(in the rows, 128 means zero)
Named turns come first, each shown by rows before and after it. Which turns, in which order, take the first row of each pair that follows to the second? Write the first one first, as in the answered first pair.
turn Z656:
[114  95 146 119 157 136 138 129 115 122 110 137 146 153 128 114 117 131
 127 130 139  90 137  76 122 148 133 101 115 120 138 127 153  88 120 152
 104 125  93 194 111 160 136 110 110 131 130]  ->  [ 93 118  99 157 152 110 131 127 103 105 104 148 157 177 112 117 122 146
  80 125 109 131 125 120 143 155 125  92 106 123 136 119 147 111 106 172
 135 124 154 142 117 150 107 129 118 112 142]
[117 128 105 169 190 100 138 136 123 116 156 158 151 117 138 114 101 123
 130 123 121 122 141 137 124 122 134 112 120  95 110 153  88 125 144 135
 110 115 111 122 108 155 110 125 115 113 144]  ->  [105 116 128 148 185  98 124 146 118 132 138 146 162 110 149  97 116 117
 140 142 133 105 142  97 123 133 153 117 130  96 133 155 105 118 144 139
 109 104  94 150 102 155 129 113 122 112 128]
[ 93 126 111  95 141 107 108 134 113 164 100 121 167 158 130  92 162 132
 106 128 125 125 137  96 146 146 151 107 120 120 150 112 150 119 135 141
 157 116 125 112 136 122 139 150 121 105 130]  ->  [129 128  88 135 157 131 143 119 124 138 155 145 136 149 116 121 123 135
 116  93 122 142 142 161 132 122 115 102 103 110  94 109 102 106 145 130
 148 151 130  85 144 125 116 171 114 111 153]
turn Z755:
[ 93 169 167 106  81 146 130 120 180 157 197  95  64  48 113 109 116 120
 194 135 141  99  95 114  83 161 128 122 111 141 155  73 147 111 160  96
 108 154  88 182 152 117 155 129 153  86 132]  ->  [ 84 195 118 123  72 123 109 119 169 154 203  87  74  66  99 120 121 132
 156 119 106 138  83 166 118 162 113 122  95 153 158  59 139 154 147 111
 146 164 145 122 169  88 127 150 166  68 129]
[139 138 130  96 176 173 110 100 118  78 122  93 134  82 171 109 108 139
 142 144 115 106 118 129 149 119 140  95 103 120 143 145 129  96  96 182
 157 119 168 188 123 112  63 153 196 120 134]  ->  [148 136 153 110 154 195 135  97 116  87 125 105 130  53 177 100  92 123
 161 145 137 104 115 138 100 109 126 116 128 106 132 134 133  85  93 144
 111 124 155 181 116 108  71 143 190 124 125]
[152 109 132 153 110 142 131 114 112 151 134 107 159 134 114 112  97 138
 119 108 135 122 120 148 118 147 102 144  90 122 115 110 148 133 122 136
 132 173 134 129 150 111 140 121 133 113 131]  ->  [146 103 127 137 130 133 119 117 117 147 132 103 158 148 112 114 108 146
 116 112 129 113 131 126 141 154 116 125  82 128 123 120 152 126 128 153
 150 166 125 157 147 122 137 125 130 114 140]
[ 97 126 177 112 143 115 159 151 169  96 100 148 121  91 145 117 171 136
 118 185 177 116  91  73  96 132 213 136 162 108 127 101 122  91 136 123
 110 104  97 192  71 184 114 134  97  88 104]  ->  [100 159 145 162  95 112 160 138 142  94 119 154 126  80 128 134 146 136
  93 161 159 169  56 176  76 120 171 167 175 115 112  58 113 141 106  90
 103 124 176  83  80 124  86 142 111  71  97]
turn Z561:
[ 74 133 120 198 129 123 158 135 149  88 117 219 103 123 136 136 121 165
 103 147 113 155 100 135 114 110 141 114 144 109 110 136 117  65 113 108
  84 101 145 125 111 188 119 133 111 122 156]  ->  [ 55 153  95 184 119  92 123 137 151  93 112 197 110 129 133 145 147 173
  91 154  89 179  90 144 156 118 151 124 141 120 134 134 116 101 104 126
 124  98 176  98 122 171 109 141 125 106 149]
[146 165 183 123 105 120 120 120 153 148 169 117 113  93 133 118 108 113
 163 122 115 130 168 112 173 129 133 138 174 135 137 151  89 168 126  96
 158 141 109 125 114 138  86 158 139  98 109]  ->  [148 161 189 116  98 126 118 119 144 158 165 117 118  90 134 118 106 111
 164 119 119 130 169 122 169 132 130 140 176 137 140 145  97 176 130  96
 153 147 108 120 118 128  88 153 142  98 111]
[102 112  96  63 159  97  76 126 142 166 126  91 150 180 144 141 175 117
 111 116 119 131 153  53 179 125 141 114 102 162 175 170 187 155 138 172
 202  99 103 205 132 113 140 130 153 154 129]  ->  [116  97 108  56 145 114  69 131 118 189 124  83 172 179 145 132 157 100
 116 100 132 118 155  66 151 123 119 121 104 167 179 145 206 161 130 162
 184 114  96 199 136  87 155 118 151 157 120]
turn Z955:
[149 114 155 125 105 128 120  84 159 129 185 130  86 112 136 188  61 136
 145 143 141 146 118 168  99 129 121 161 125 133  39 135 100 139 146  93
 128 133 141  80 158 128 107 137 131 102 112]  ->  [126 109 177  57  93  99  67  92 166 164 153  81 111 119 154 170 110 129
 156 174 138 131 122 111 129 146 156 171 135 153 101 137 139 168 145 111
 160 111 128 114 161 121 133 122 145  96  84]
[ 97 116 135 175 149 134 148 118 145 115 108 172 113 128 138 140 125 144
 125 153 110 138  94  99  86 150 131 125 108 116 138 141 159  80 154 122
 105  87 129 113 129 167 104 132 112 148 143]  ->  [ 96 122 155 163 124 145 141 119 132 138 100 156 126 109 142 135 129 136
 133 156 119 140  90 104  70 149 125 148 128 120 153 121 183 101 143 101
  88  91 127 100 131 140 115 118 116 150 124]
[164 123 141 187 157 144 158 111 103 118  93 173 141  98 118 117  93 124
 113 147 161 124 117 128  71 130 116 109 128 102 101 138 148 127 118 113
 103 140 141 111 126 134 134  96 115 112 131]  ->  [143 122 160 134 148 119 110 126 104 146  62 134 159 110 133 103 133 120
 115 170 158 112 117  77 103 150 144 115 134 118 152 140 177 151 118 129
 127 121 128 140 130 128 153  86 129 113 110]
[137 145  81 158 124 156 134  93 130 143 134 121  84  95 128 180  91 140
 110  96 103 169 119 173 115 133  83 132 142 140  99 113 115 154 120 105
 120 132 176  59 147 100 105 135 145 116 125]  ->  [112 137 103  89 115 123  77 105 132 177  95  71 113  97 144 157 148 133
 121 126  97 157 117 104 157 156 130 142 151 160 157 123 158 186 124 125
 156 106 160  98 154  94 131 120 158 116  97]
Now pairs of rows:
Each pair is two turns apart.
[143 108 142 109 139 135 153  91 119 133  99 108 124 134 164 104 136  97
 148 136 153 135 130 132 123 156 162 124 129 154 111 139 100 132 136 125
  81  98 105 139 137 155 133 124 105 110 132]  ->  [140 127 128 129 126 136 164  87 118 126  98 115 118 126 161 113 132 100
 140 136 145 154 120 161 124 152 154 140 143 153 104 131  93 146 129 113
  87  95 131 101 142 141 120 131 105 102 132]
Z561 then Z755
[ 66 153  62 147 110 104  87 147 138 110 127  88 111 160 130 148 178 179
 117 158  82 146 131 109 203 133 137 119 168  72 146 135 110 105 123 126
 175  92 150 109  97 109  67 140 152 111 115]  ->  [120 124 133 142  99 176 136 140 138 133 156  95  91  98 143 151 134 144
 196 142 136  98 143 108 116 109 107 148 197  55 108 129 107  58 134  64
  83 127  68 147  87 104 101 112 135 140 107]
Z955 then Z656
[105 126 127 138 157 121 144 129 180 115 130 139  95 125 145 124 154 138
 130 156 126 111 126  97 155 132 164 107 139 115 119 171 122 115 140 126
 150  89 130 139 116 171 104 131 100 115 124]  ->  [126 143 109 171 134 134 154 121 161 115 151 145  99 118 123 137 117 137
 114 122 117 136 114 172 132 120 125 121 142 122  94 135 113 141 125 103
 138 118 171  76 128 126  90 140 104 109 124]
Z561 then Z955
[105 139 134 153 162 137 129 154 134  91  76 169 114 189 137 111 130 157
  75 134 136 108 105  86 150 108 152 106 106 103 159 157 101 104 121 178
 166  62 132 130 120 172 126 115 137 133 155]  ->  [132 131 187 156 107 181 152 149 108 125  77 163 128 138 147 102  95 130
 113 125 169  88  91 110  71  93 114 148 149  97 149 119 132 106 101 112
  83  81 110 109 112 129 155  90 134 145 131]
Z955 then Z656
[105 125 138 101  96 116  99 117 123 139 117 132 148 140 115 118 134 130
 118 139 143 105 144  79 155 131 154 138 123 144 138 143 159 109 125 122
  90  88 123 148 112 133 141  94 126 127 134]  ->  [105 138 100 140 119 113 114 108 133 102 137 160 127 152 101 138 126 147
 100 128 127 130 145 118 178 122 147 115 105 137 106 156 123  98 133 137
 108  91 153 124 119 151 109 119 121 122 157]
Z955 then Z561
[170 109 123 101 159 149 128 120 162 108 179 101  87 119 131 156 116 133
 167  86 130 120 167 121 153 129 136 119  91 132 107 152  87 112 177 138
 153 177  91 171 143 144 102 145 131 139 143]  ->  [181 128 136 113 107 162 133 115 144 134 179  94 100  92 125 157 103 120
 175  74 140 136 143 170 116 122 105 158 118 133 109 114 102 148 153  95
 126 191 118 113 149  93 103 132 136 130 122]
Z561 then Z955
[123 151 138 120 115 122 132 132 156 149 130 127 109  91 150 132 165 115
 132 158 145 125 119 112 137 128 147 138 148 127 133 129 107 128 130 113
 104 102 127 141 123 135 124 107 122 138 110]  ->  [114 155 118 128 128 110 128 133 158 141 125 130 107 112 143 134 172 125
 112 161 134 133 119 103 156 134 153 118 135 125 137 136 101 128 133 134
 130  95 140 141 122 148 116 115 122 131 116]
Z656 then Z755
[127 141 118  94 150 124 117  97 178 111 132 128 107 112 139 138 187 137
 149 147 114 139 109 108 173 143 154 128 139 155 138 119 139 135 132  94
 152 131 141 137 142 155 108 147 138 111 159]  ->  [145 139  95 122 161 135 129  94 170 101 151 143 105 123 127 145 163 141
 132 117 107 143 113 147 165 136 132 118 115 150 112 107 124 130 134  96
 156 151 155 116 146 146  96 158 133 104 175]
Z561 then Z955
[155 133 120 167 149 140 149 118 151 102 161 156 112 124 124 166 100 131
 128  95 121 141 128 160 116 125 117 133 115 131 100 152  96 112 126 133
 124 136 133 124 125 133 115 154 113 124 145]  ->  [138 145 148 155  99 137 132 122 131 135 133 134 135  97 136 151 114 114
 133 107 126 151 108 156  93 132 112 169 156 135 138 117 133 149 103 100
  97 122 149  96 125  93 134 129 124 117 114]
Z656 then Z755
[112 161 122 140 113 100 135 127 166 101 118 125  76  99 131 136 160 122
 165 166 118 152 101  98 159 119 162 150 165 112 120 152 100 131 135 119
 115  92 145 127 121 155 114 127 135 118 113]  ->  [145 160 112 145 110 116 139 119 162 107 154 118  74  89 124 159 138 115
 178 134 115 159 106 146 150 104 135 160 155 118  99 141  89 146 133 109
 114 128 145 100 130 122 112 136 140 124 116]
Z561 then Z656
[102 106 115  85 168 158 166 107 177 116 117 128 101 129 133 131 169 131
 122 146 157 141 126  96 127 152 144 129 107 108 119 183 105 113 134 138
 140 141 126 151 144 143  89 132 154 145 149]  ->  [ 96 118 141  68 127 163 158 106 167 140 103 110 115 105 139 122 177 121
 140 157 163 142 111  97 107 156 146 157 142 109 136 167 132 136 120 109
 116 140 125 130 143 110 104 117 163 140 121]
Z755 then Z955
[154 135 104 130 133 100 152 142 168 131 133 119 105  79 139 145 123 110
 177 127 103 136 158 157 112 156 140 131 159 130 108 126  98  96 152 106
  89 156  98  90 110  94 117 120 136 112 112]  ->  [141 145  81 127 146  79 132 147 175 121 134 106 103 101 137 154 141 119
 158 129  88 148 160 153 148 163 151 117 139 136 116 136  91 102 159 131
 127 146 114  91 115 100 105 140 142 109 116]
Z561 then Z755
[177 106 125 121 160 155 139 120 156 113 182 133  87 109 127 163 113 120
 177 103 140 114 147 141 137 113 115 130 103 132  82 159  87 110 155 126
 144 173  93 143 139 135 118 146 126 154 150]  ->  [174 123 150 103 105 151 119 117 140 147 172 105 108  74 132 158 125 103
 194 114 136 129 125 161 115 113 103 167 143 140 107 127 112 156 133  87
 122 172 112 101 147  85 132 131 138 149 112]
Z561 then Z955
[142 128 142 106 167 105 116 150 112 140 143 103 110 120 116 158 131 138
 149 184 144 132 128 151 119 105 137 141 148 140 123  72 104 124 151 108
 149 157 150 109 165 126 128 137 133 128 122]  ->  [142 122 155 103 169 107 121 149 114 139 138 106 107 114 123 157 134 133
 157 187 152 121 129 136 108 105 142 139 149 136 121  75 105 116 156 104
 140 158 132 127 160 130 134 134 135 133 120]
Z755 then Z755
[116 127  64 148 181 116  95 146 146  84  80 167 100 160 100 103 120 138
  80  57  72 123 107 173 115 141 152  99 115  92 103 124 113 132 117 153
 201 145 156 139 111 141 137 147 152 144 177]  ->  [127 128  89 130 130 132  73 151 118 131  70 142 134 138 102  93 115 114
  88  47  83 123  91 197  81 138 126 137 134 104 129  78 150 175  90 118
 173 161 165 105 119  81 156 128 166 142 145]
Z561 then Z955
[131 138 132  91 127 118 101 110 145 133 167 108 135 134 128 141 170 117
 126 133 127 133 124 135 117 175 152 118 100 152 141 151 144 102 161 129
 165 107 131 100 162 141 136 127 122 129 129]  ->  [148 143 134 104 118 132 114 105 142 135 180 113 131 118 123 147 145 112
 132 115 134 140 121 173  94 165 128 125 104 151 126 139 139 105 155 109
 148 120 141  78 162 127 135 127 121 130 129]
Z656 then Z955
[ 91 150 117 110 104 123 103 149 122 134 105 151 157 115 156 107 168 138
 131 157 152 110  95 100 118 127 145 119 151 125 113 102 123 143 136 134
 129  94 127 157 115 155 153 123 162 143 142]  ->  [107 159  84 144 107 127 110 144 110 121 133 164 151 124 142 128 143 147
 117 130 141 135  94 163 118 116 119 114 133 127  86  89 102 155 126 133
 143 121 161 109 123 136 134 140 162 139 157]
Z656 then Z561
[143 132  99 125 125 137 125 117 121 157 158 141  77 115 113 147 147 126
  99 135 134 170 161 139 131 130 161 139 108 124 122 109 125 197 147 127
 146 158 167  97 145 109  86 130 130 130 132]  ->  [139 111 125  90 140 137 119 123 131 168 148 134  74 113 125 136 163 121
 121 154 152 134 169  73 133 134 188 130 109 122 140 128 139 174 164 134
 138 142 120 157 135 137 110 118 125 138 129]
Z955 then Z755
[144 134 131 144 108 128 120 123  84 147 107 106 135 117 131 115  91 120
  71 115 100 131 125 177 104 133 107 130 125 152 127  93 150 150 105 118
 141 166 149  71 135  94  76 118 144 129 125]  ->  [178 119 119 136 148 139 137 115 115 129 153 108  96 114 126 143  84 128
 104  97 102 116 143 175 118 119 109 118 100 146  90 126 108 121 136 132
 160 189 113 103 138 120  70 140 139 143 146]
Z955 then Z656
[144 149 144 155 150  85 119  92 165 139 112 156 111 126  63  92  96 136
 136 135 106 100 121 136 147 115 139 156 136  93 140  95  80 128 139 116
 132  91 145 116  98 136 102 161  98  86 117]  ->  [162 139 161 135 150 103 124  93 169 155 129 146 108 109  68  99  86 127
 164 125 115  84 126 134 133 108 131 168 139  93 132  93  79 126 147 105
 121 110 118 134 103 123 115 152  97  93 110]
Z561 then Z656
[132 120 131 109 130 147 133 115 103 131 153 138 160 148 128 115 111 157
 133 106 126  74 144 111 118 148 144  91  94 143 169 119 110  93 153 173
 105 150 117 142 141 136 124 125 161 142 180]  ->  [130 117 141  97 114 145 123 118  95 144 142 126 173 140 132 109 120 152
 141 108 129  70 138 105 111 150 145 105 100 149 182 108 125 105 146 163
 101 150 114 139 144 124 138 114 165 144 168]
Z955 then Z955
[149 165 108 130 104 157 126 119 139 117 181 130  98 113 114 154 141 117
 163 120  96 171 129 183 130 115  88 162 154 128  97 114  90 167 131 106
 164 167 139  58 141 106 109 150 142 143 115]  ->  [142 156 126  83  91 151  92 124 137 146 161  98 118 109 128 143 165 110
 174 130 102 156 127 149 141 127 104 173 162 142 132 106 114 190 128 107
 174 159 126  75 145  90 129 135 156 144  91]
Z656 then Z755
[138 140 147  90 120 141 111 141 148 120 150 111 103 100 133 162 158 122
 175 145 143 135 124 108 149 125 155 149 152 117 125 151  98 142 141 124
 151 109  98 134 147 137 129 173 151 111 133]  ->  [130 151 129  98 111 128  98 138 137 120 146 106 114 113 127 161 160 129
 152 134 127 153 119 136 159 129 145 150 148 128 129 136 102 171 130 130
 173 112 129 101 157 119 120 180 158 107 132]
Z561 then Z656
[182 161 176  84  67 114 150 123 151 144 104  90 131 109 121  83 211 163
 166 141  94 123 162 123 136 139 193 140 133 144 182 156 162 154 148  99
 128  98  76 201 157 132 108  78 159 162  84]  ->  [191 177 129 140  47 118 150 122 109 139 120 107 156 130  91  94 167 171
 110  92  71 164 147 229 124 126 141 140 105 153 159 106 161 194 115  93
 132 134 151 111 174  78  85  95 164 151  94]
Z656 then Z561
[156  96 148  45 118  78  92  80 190 143 172  85 106 154 135 119 149 126
 150 107 159 106 139  96 151 109 134 144  83 112 156 149  69 186 183 162
 177 197 120 118 197  95 133 130 128 149 112]  ->  [175  71 177  50 119 108 115  82 171 155 174  97 114 148 141 108 122 115
 164  96 184  82 147  95 112  99 118 137  84 106 142 137  76 165 184 145
 138 207  92 135 186  91 149 116 116 162 112]
Z561 then Z561
[177  97 131 102 105 148  91 133 166 116 181 131 106  74 128 169 148 112
 154 128 110 130 122 146 152 119 134 167 128 140  71 107  88 139 132 113
  92 167 137 107 136 113 101 133 134 124 120]  ->  [168  93 146  73 104 143  76 138 168 133 164 114 114  70 136 160 170 109
 161 141 114 119 122 112 160 125 149 171 132 145  92 111 104 143 136 117
  95 156 119 130 138 113 117 126 139 122 106]
Z955 then Z755
[147 114 110 155 128 158 138 141  95 142 145 145 129 146 106 124  84 135
 116  91 131 116 134 172  80 123  87 128  99 115  98 114 122 114 122 120
 111 159 128 105 134 127 125 126 125 133 148]  ->  [103 126 101 147 115 129 104 151  84 156 104 132 159 167 111 100 116 138
  75 114 114 133 124 150 108 146 108 123 107 125 144 100 157 143 109 139
 139 126 158 100 130 118 123 123 132 113 134]
Z656 then Z656
[ 83 133 108 207 119 125 181 122 125 137 101 188 151 154 132 105 102 138
  74 114 115 173 107 152 127 134 130  82 138  78 114 128 142 125 135 116
 109  95 160 105 120 167 145 118 138 119 119]  ->  [ 83 136 101 196 108 117 160 124 115 150  97 167 162 152 130 105 111 137
  70 108 106 183  99 164 136 141 126  91 138  87 128 114 153 148 126 119
 122 101 175  85 130 141 145 116 146 115 111]
Z561 then Z561
